Each row is where one point has got to under a steady rotation. How many steps took it there?
The counts run from 0 to 381.
[  0  -4 -18 -10   6  -2   6  28  14   2  -1 -10  28 -40  -9  11   4  -4
  -3  23   3  15  -8 -18  -9  -2  -4   9 -25   3   9 -13   9 -10  46 -12
  22 -21  13  -6 -12 -17 -19   4  14]  10
[ 16  15  -7   1  14 -20 -20  -6  13  33  12  20  34 -11  16  27  -1 -29
 -11   6 -10   9  19   8  16  15   8 -17   1   4 -13  14  21  11   5 -20
 -12 -27 -16   0   2   4  -2  -3 -16]  57
[ -6   0 -27  -7   3 -23  19   1   2  -5  -3   4  20 -35  -3 -15  16   1
  -6   9 -21  32  -6 -20  11  13 -20   0  -1 -39   9   0  13   1  30  11
 -12 -10 -13   6  30  20   1  -1   8]  292
[  6   6   6 -42  -7  -9   9 -12   2  28  15   9  34 -11 -16  -2   0   4
  10 -26 -15  20   2 -29  -5  -5 -37 -15 -14   8   6 -12  10   2   4  -3
  13  10   7  27 -13  -3   0  -3   2]  332
[ -7  11  22   1  -4 -24  15 -17  -1  16  -5  20   4 -11   8 -14   6 -19
  -9   9  13  27  -3  11  14   9  -5   6 -27  -8  17 -25  41 -30  14   2
  -6   1 -24  12  15  -7  -5 -17   4]  257
[  8  -7 -12 -21 -22 -13  12   0   6  17  24  -2  34 -29 -19   6   8 -11
  -8 -28 -28  19  -7 -12  -3   7 -25 -23  -1  -3  -3  -6  -4  40  13   1
  -7   3  18   7  11  21   6   1  -3]  329
[  4   2  -3  -4  -6 -25 -13  -2 -11  19   5  20   5  -2   2  13   0  -9
  -3  -1   2   6  15  26 -17  -1  -4 -16   5  19  -9 -35 -19  -1  31 -24
 -40 -16  22   4  16  15 -26 -29   0]  284
[-34  -9 -29  -6 -23  -4  -1  25   6  26  -5  17  24 -17 -18  15   6  -4
 -11   7 -12  17   5   1 -10 -13  -5  -7 -24  -5  22 -14 -15 -34  29  -8
  -5 -17  12  -9   6  -2  -7   1  17]  7
[ 38  18 -13 -18  25 -21   1  13  40   5   5   3  13 -13   4 -13   3   1
   2  24  -2  17 -21  -5 -13   3 -29  16  16 -17   4  10  23  -3  24  -4
 -15  -9  -2   6  -2   0  -9 -10 -19]  372
[-12  -5  15 -14  -9 -19   4  -1 -20   5   0  -8  13  20 -10  -5  -2 -20
 -10  -5 -10   6  30  26 -22  35  -3 -28 -25  12  27 -22  13 -11   0 -26
  -4  29  14   1  23   4  17   1   0]  1
[ 31  11 -14   0   6 -17   6  -7 -15  27  -6  15   0 -21 -14  30   2 -20
  -6 -24  -6 -12   8  32  17  23 -12   4   2  -4   6  13  12   6   5   2
 -15   9 -18  32  11  26  -7 -23  -2]  20
[ -4   5 -17  -3   1  -9   6  34  40  15   2  -2  21  17   3   1 -20 -16
  -8  20 -22  16 -17  11 -24  -3  12 -18  -1   1  35  -3  30 -28   3 -14
   9   8  18   4  -1   0  -9 -14  -1]  310
[-12  -4 -12  -4   4 -14  -2 -11  -9  18 -12  -6  -6   8 -21  28  -8 -14
 -14  -8  -3  -6  10  18 -21  27 -38  -2  -9  24  22   7 -15 -17  -7 -22
   2  -2  14  26  10  32  -4 -11 -13]  82
[-22 -18 -32 -22  -4 -11  -7  33 -18   8  -9  18  12 -14 -25  -7  16   2
 -11  -7  16  18  13  14   3  18 -17  -3 -14  -2  18  17  -9 -29  31  13
 -18 -34  17  -3  -2  17   1   5   9]  352
[-23  -8 -14 -37   0 -14  -1   9   2  -1 -12   1  -3  -6 -32   1  -2  16
   1 -19   6   6 -16  12  -8  10 -50   1  -7  14  31   9   1 -14  -3   0
  -5   1  31  28  -8  27   7 -11  -6]  270
[ 19   0 -10   3 -17 -21   9  -5  -3   3   4   3  -4 -35 -13   4  16  -8
 -30  10   1  -3   2  25   6  25 -18  22 -19 -29   9  -2  21  25  22  -5
 -27   9 -10  -1  25  12  20  -5   0]  102
[  2   7   8 -26   4 -38 -24 -19   9   6  11  21  26   2  15  -1   2   9
 -12  10   6  19   6  -2  22  47 -14  -8  23   5   2  10  15  14  -2 -11
 -23 -22  17   7  -3  14  -2 -14 -18]  217
[-13   5   1   7  14  -9   5   1   3   3  10 -21  19 -25  -4  36   2 -35
  -6  44   6  15   4   2 -19  18 -10   9 -33  15   6 -10   6   3  26 -27
   6 -23   3 -17 -10 -20   1   1  -9]  199
[ 19  29   8  -6  15 -32  -9   1  25 -13   7   9   8  -7   9  20  -9   0
  -6  34  -9  -3  -7  29 -13  22  12  10 -11  -7  24  -5  37   1  11 -20
   5  24   2  -4   9 -12 -12  -8 -10]  341
[  3  15  16   9  -4 -22  14 -15   2  15   1  14   7 -18   5  -5  13 -19
  -9  18  12  21  -6  21  11   8  -2  12 -33 -13  16 -20  49 -15  16   2
  -9   8 -28   6  11 -10   2 -15   5]  258
[-14   2 -22   0  -4 -15   4  19  37  14  -1   3  21  20  -3   1 -13 -11
 -15  21 -26  15 -14   7 -24   4  -1 -14   5   3  41  -4  19 -33  -4 -21
   9   6  12   4   9   7  -6  -7  -5]  309
[  7  13  17  -5  -8 -29   8 -18  -5  11  20  23  10   0  -9  -6  17 -15
 -19 -11   3   6  11  42 -21  13 -10 -24 -29   1  10 -10   4  13  10  -7
 -19  23   7 -14  37  15  14  10 -15]  223
[-38  -1 -15 -15   4 -21  -3  19   7 -17   5   7  29 -22 -22  21   0   9
   9  32 -12  27 -15  -7  -3  -8 -11   1  -8   0  23  -6   0  -2  16   3
  -6 -18  23 -14 -16   6 -16 -11   8]  232
[ -9  15   8 -37  12 -16 -17  -2   9  11   3  21  16  -6 -13  15  -1  12
   7  -8  14  10  -6  10  -1   8 -22  -1 -35  29  37   3  17 -33   1  -9
  29   5  16  12 -10  -5 -11  -4  -6]  114
[ 21  31   5  -2  20 -34  -7   1  18 -16  11   5   6  -7   2  21  -9 -11
  -1  29 -12  -1  -2  38 -18  16  15   3  -7  -7  23  -1  31  14  11 -14
  -5  23  11 -15  13   0  -7  -5 -10]  342
[-15   2  25 -25  -3 -25   9  -9  16  10  16  15  25  16   4 -36  -1   4
 -10  11  12  34 -10  -4 -14  23 -16 -24  -5  25  16 -16  30 -21   1  -1
  -5   0  22   3  -4   5  -7  -7  -3]  31
[  1   3 -14  -4  37 -14   9   8   6 -14   6 -12  20 -43  -4  14   1  -7
  10  22   4  22 -15 -12  -9   4 -18   2  -7   2  -4  -5   2  17  39 -11
  11 -26  17  -1  -7   7 -25  -7   6]  12
[ -7   4  29 -11  11 -25  15  -9  13   8  15  16   9   5   1 -29  14 -18
  -2   5  32  28 -16  28  -6   3  -7 -23 -32  16  19 -17  41 -10  13   2
  -1   4  10  -7  -1  -2  -2  -7   4]  33
[ -2  11  13 -17  -1 -19   0  -4 -21   3  17  20   2   0 -23  -5   9 -33
  -9 -15   0   9  22  45   7  31  -4  -8 -24  -1  25  15   7   9   6  10
 -27   7   3 -10   0   3  20   8 -13]  381
[ 29  -3 -17  -2   2 -15  15  13   2   9  -6  10   1 -34  -1 -25  21   3
 -14   0  11   6  -1   7 -19  -4 -18  11 -18 -18  -2 -19  20  -9  52  -8
 -13  -1  -5  -2  35   3  -5  -3  13]  289
[ 22 -11 -17 -33  -2  -4  11  27 -20  15  -7   3   9 -18  -9 -31  11  -5
  -7 -13  24  14  14  -5  -8  19 -15   8 -12   0   1  -8   9 -26  47   3
  -6 -22   9  10   4  -6  -7   4  19]  130
[ 16  18 -19  -4 -18 -15   3  -5   5  44   8  31   4 -19 -24  27   6 -12
  -1 -13 -19  -3  -7   9 -10 -12 -23  10   2  -4  10  -8 -27 -10  20   4
 -11  -2  -3  23  10   8 -22 -15  -9]  367
[ -3  11  -6 -10   2 -29  16 -15  -3  -6   6  21   6  -8 -13 -26  19   5
  -1   0   3  20   4  17 -29  -6 -26 -13 -10 -14   7 -21 -12  -9  28   3
 -26  14   3  -1  41  17  -9  -6  -4]  66
[ -1 -19 -22  -6 -30  -4  -4  17  20  16   2 -12  31 -26  -2   8  -1  10
 -34   5   3   4  -5 -13 -12  20 -18   4 -25   7   2 -17   9  -2  20 -35
   9 -10  16  -1  14  -1   3   3  17]  167
[ -1 -17 -16 -22 -16 -12   2  28 -24   7  -7  16   9  -4 -21 -11  -5  -6
   1 -15  -7  14  15  19  -8  10   4 -11  18   0   6 -16 -16 -12  42   2
 -30 -10  28   4   2  16 -21 -18  20]  127
[ 19  -2 -19 -18 -25 -15 -10  19  17  25  19  21  36   4   5  -1 -10  -5
 -23  -8 -19  11   9 -15 -11  32   0  -7  26   7  -1   2  -9  -6  18  -9
  -2 -15  26   2   4   6 -17  -8  -5]  248
[-10   8  16 -12   1 -31  -4 -24 -24   8 -11  19  -9 -17   5  -6   9  -3
   3   5  13  23   9  14  17  23 -20   9   7   3  -4 -33   6  -7  33  -4
 -38 -19  -3  15   4   7 -18 -29   1]  97
[  3  19  14  -8 -29 -21  11 -26  -4  23  31  21  23 -10 -26  31  -4 -21
   3 -15 -28   6  -1   4  -6  13 -17  -6  -4  10   8 -18 -14  21  -6   6
   0  24  11  19  -2   7 -13 -14  -8]  142
[-20  -7   3   9 -11 -21  19 -25 -16  15   6 -17  26 -19  -1  29 -15 -29
  -8  -3 -16  15   4 -11   3  32 -13 -24  -8  17   2 -27   9   9  -1 -21
  20   3   3  26  12  15 -12 -16   9]  361
